The same turns and mirrors carry the whole set onto itself, and each row onto the other rows of its family. Which rows share a family with each named row? Give them in list order.
These 32 rows form 4 families of 8 rows each.
K790: |  .04 |  .06 |  .16 | -.17 | -.11 |  .07 | -.08 |  .09 |  .04 | -.15 | -.04 |  .39 |
K389: |  .08 |  .26 |  .04 | -.26 |  .07 |  .02 | -.28 | -.05 |  .05 |  .03 | -.17 | -.05 |
K504: |  .12 | -.11 |  .06 |  .18 |  .07 |  .04 |  .14 |  .03 | -.04 | -.13 |  .30 |  .12 |
K370: | -.11 |  .04 | -.08 |  .15 |  .03 |  .21 | -.28 |  .21 | -.02 | -.13 | -.03 | -.05 |
K248: |  .08 | -.09 | -.02 |  .03 |  .12 |  .25 | -.30 |  .26 | -.07 | -.13 | -.05 |  .03 |
K76: | -.11 |  .00 |  .05 | -.27 |  .05 |  .00 | -.12 | -.15 | -.09 | -.26 |  .17 | -.05 |
K932: |  .24 |  .15 |  .12 | -.09 | -.05 | -.19 |  .16 | -.21 |  .06 |  .01 | -.01 |  .02 |
K349: |  .00 | -.13 | -.03 | -.22 | -.05 |  .01 | -.27 | -.19 | -.01 | -.19 |  .16 |  .00 |
K280: |  .24 |  .22 |  .04 | -.03 | -.08 | -.21 |  .10 | -.24 |  .01 | -.04 |  .07 |  .09 |
K80: | -.03 | -.11 |  .04 |  .01 |  .09 |  .32 | -.23 |  .24 | -.04 | -.07 | -.04 | -.07 |
K535: |  .25 |  .22 |  .10 |  .26 |  .02 |  .16 |  .02 |  .15 |  .09 |  .06 | -.14 |  .07 |
K589: |  .07 |  .07 |  .03 | -.13 | -.07 |  .09 |  .01 |  .04 |  .00 | -.11 | -.07 |  .42 |
K458: | -.03 | -.04 | -.04 |  .07 |  .07 |  .30 | -.30 |  .21 | -.09 | -.12 |  .05 | -.01 |
K111: |  .17 |  .06 | -.08 |  .15 |  .13 |  .03 | -.06 | -.09 | -.06 |  .03 |  .08 | -.36 |
K861: |  .15 |  .04 |  .05 |  .12 |  .09 |  .02 | -.16 | -.04 | -.02 |  .00 |  .11 | -.40 |
K249: |  .11 |  .13 |  .20 | -.08 | -.08 |  .09 | -.08 |  .13 |  .02 | -.26 |  .02 |  .34 |
K638: |  .01 |  .08 |  .08 | -.13 |  .00 | -.01 | -.02 |  .16 |  .03 | -.13 | -.08 |  .38 |
K640: |  .20 |  .04 |  .00 |  .12 |  .01 |  .11 | -.11 | -.17 | -.07 |  .02 |  .11 | -.37 |
K209: |  .08 |  .18 |  .12 | -.17 | -.05 |  .09 | -.19 | -.09 |  .01 | -.05 | -.35 | -.07 |
K607: |  .32 |  .07 |  .16 | -.18 | -.01 | -.11 |  .14 | -.22 |  .00 |  .02 |  .06 |  .06 |
K386: |  .13 | -.15 |  .04 |  .24 | -.04 |  .09 |  .15 |  .05 | -.08 | -.14 |  .22 |  .06 |
K560: |  .07 | -.14 | -.06 |  .19 |  .01 |  .10 |  .15 |  .00 |  .04 | -.18 |  .24 |  .09 |
K734: | -.03 | -.10 | -.02 | -.27 | -.01 | -.06 | -.16 | -.15 | -.11 | -.17 |  .18 | -.06 |
K527: |  .27 |  .19 |  .11 |  .30 |  .02 |  .09 | -.08 |  .04 |  .03 |  .10 | -.17 |  .09 |
K103: |  .13 |  .21 |  .10 | -.04 | -.10 | -.15 |  .16 | -.26 |  .04 |  .03 |  .09 | -.01 |
K322: | -.06 | -.08 | -.03 | -.31 |  .00 |  .02 | -.05 | -.04 | -.07 | -.22 |  .21 | -.07 |
K867: |  .09 |  .23 |  .02 | -.19 | -.06 |  .06 | -.28 | -.03 |  .00 |  .02 | -.27 | -.11 |
K153: |  .22 |  .24 |  .12 |  .20 |  .07 |  .09 |  .13 |  .18 | -.02 |  .07 | -.13 |  .01 |
K630: |  .32 |  .11 |  .03 |  .25 | -.03 |  .10 | -.01 |  .15 |  .06 |  .15 | -.14 |  .07 |
K544: |  .14 | -.07 | -.04 |  .15 |  .07 |  .00 |  .05 |  .09 | -.04 | -.06 |  .38 |  .09 |
K473: |  .10 | -.02 | -.12 |  .06 |  .10 |  .02 | -.05 | -.13 | -.06 |  .16 |  .00 | -.32 |
K699: |  .14 |  .25 |  .14 | -.21 |  .01 |  .00 | -.29 |  .00 | -.07 |  .07 | -.21 | -.08 |

Same family as K932: K790, K504, K535, K458, K111, K734, K867
Same family as K249: K370, K349, K209, K607, K153, K544, K473
Same family as K76: K280, K80, K638, K640, K560, K630, K699

The same turns and mirrors carry the whole set onto itself, and each row onto the other rows of its family. Which rows share a family with each named row? Give them in list order.
These 15 rows form 3 families of 5 rows each.
K342: | -.07 | -.14 |  .03 |  .06 |  .22 |  .07 | -.20 |  .08 |  .09 |  .01 |  .14 |  .23 | -.01 | -.34 | -.04 |  .19 |
K358: | -.07 |  .07 | -.30 | -.01 |  .07 |  .29 |  .05 |  .00 |  .13 | -.19 | -.23 |  .03 | -.16 | -.12 |  .08 |  .04 |
K495: |  .01 |  .00 | -.19 |  .02 | -.22 | -.18 |  .13 | -.13 |  .10 | -.13 | -.37 |  .00 |  .04 | -.16 |  .07 | -.11 |
K866: |  .04 |  .08 |  .05 | -.11 | -.17 | -.07 | -.10 | -.15 | -.12 | -.04 |  .06 |  .08 |  .05 | -.13 |  .07 | -.36 |
K215: | -.18 |  .08 | -.04 | -.11 |  .00 |  .13 | -.11 |  .15 | -.03 | -.14 | -.02 |  .11 |  .05 | -.19 | -.23 |  .29 |
K347: | -.16 |  .04 | -.13 |  .09 |  .25 |  .12 |  .00 |  .00 |  .30 | -.11 | -.11 | -.03 |  .14 | -.27 |  .08 |  .23 |
K29: | -.16 |  .01 |  .14 |  .05 |  .05 | -.17 | -.31 |  .02 | -.19 | -.20 |  .01 |  .18 | -.17 | -.13 |  .03 |  .02 |
K460: | -.04 |  .13 | -.12 |  .05 |  .01 |  .04 |  .22 | -.12 |  .14 | -.04 | -.17 | -.23 |  .18 | -.12 |  .27 |  .02 |
K213: |  .00 |  .13 | -.07 | -.10 |  .04 |  .37 |  .08 |  .22 |  .20 | -.18 |  .03 |  .13 |  .20 | -.23 |  .07 |  .07 |
K398: |  .12 |  .05 |  .11 | -.05 | -.33 | -.17 |  .16 |  .09 |  .00 | -.10 | -.07 |  .09 |  .30 | -.20 |  .15 | -.11 |
K490: | -.09 | -.05 |  .13 |  .12 |  .00 | -.16 | -.11 |  .29 |  .04 | -.26 | -.08 |  .28 |  .07 | -.27 |  .03 |  .30 |
K929: |  .11 | -.02 |  .04 |  .06 | -.16 | -.15 |  .15 | -.11 | -.17 |  .07 | -.02 | -.08 | -.01 | -.09 |  .34 | -.10 |
K717: |  .08 |  .02 |  .17 |  .04 |  .01 |  .08 | -.14 |  .14 | -.11 | -.17 |  .19 |  .27 | -.08 | -.15 |  .31 | -.21 |
K577: |  .09 | -.18 |  .14 |  .04 | -.07 | -.17 | -.10 |  .03 | -.19 |  .12 |  .17 |  .19 | -.06 | -.24 |  .09 |  .04 |
K701: |  .01 |  .04 | -.10 |  .18 |  .01 | -.01 |  .13 |  .07 |  .18 | -.32 | -.30 |  .07 | -.04 | -.14 |  .41 | -.04 |

Same family as K398: K213, K490, K717, K701
Same family as K866: K358, K495, K215, K29

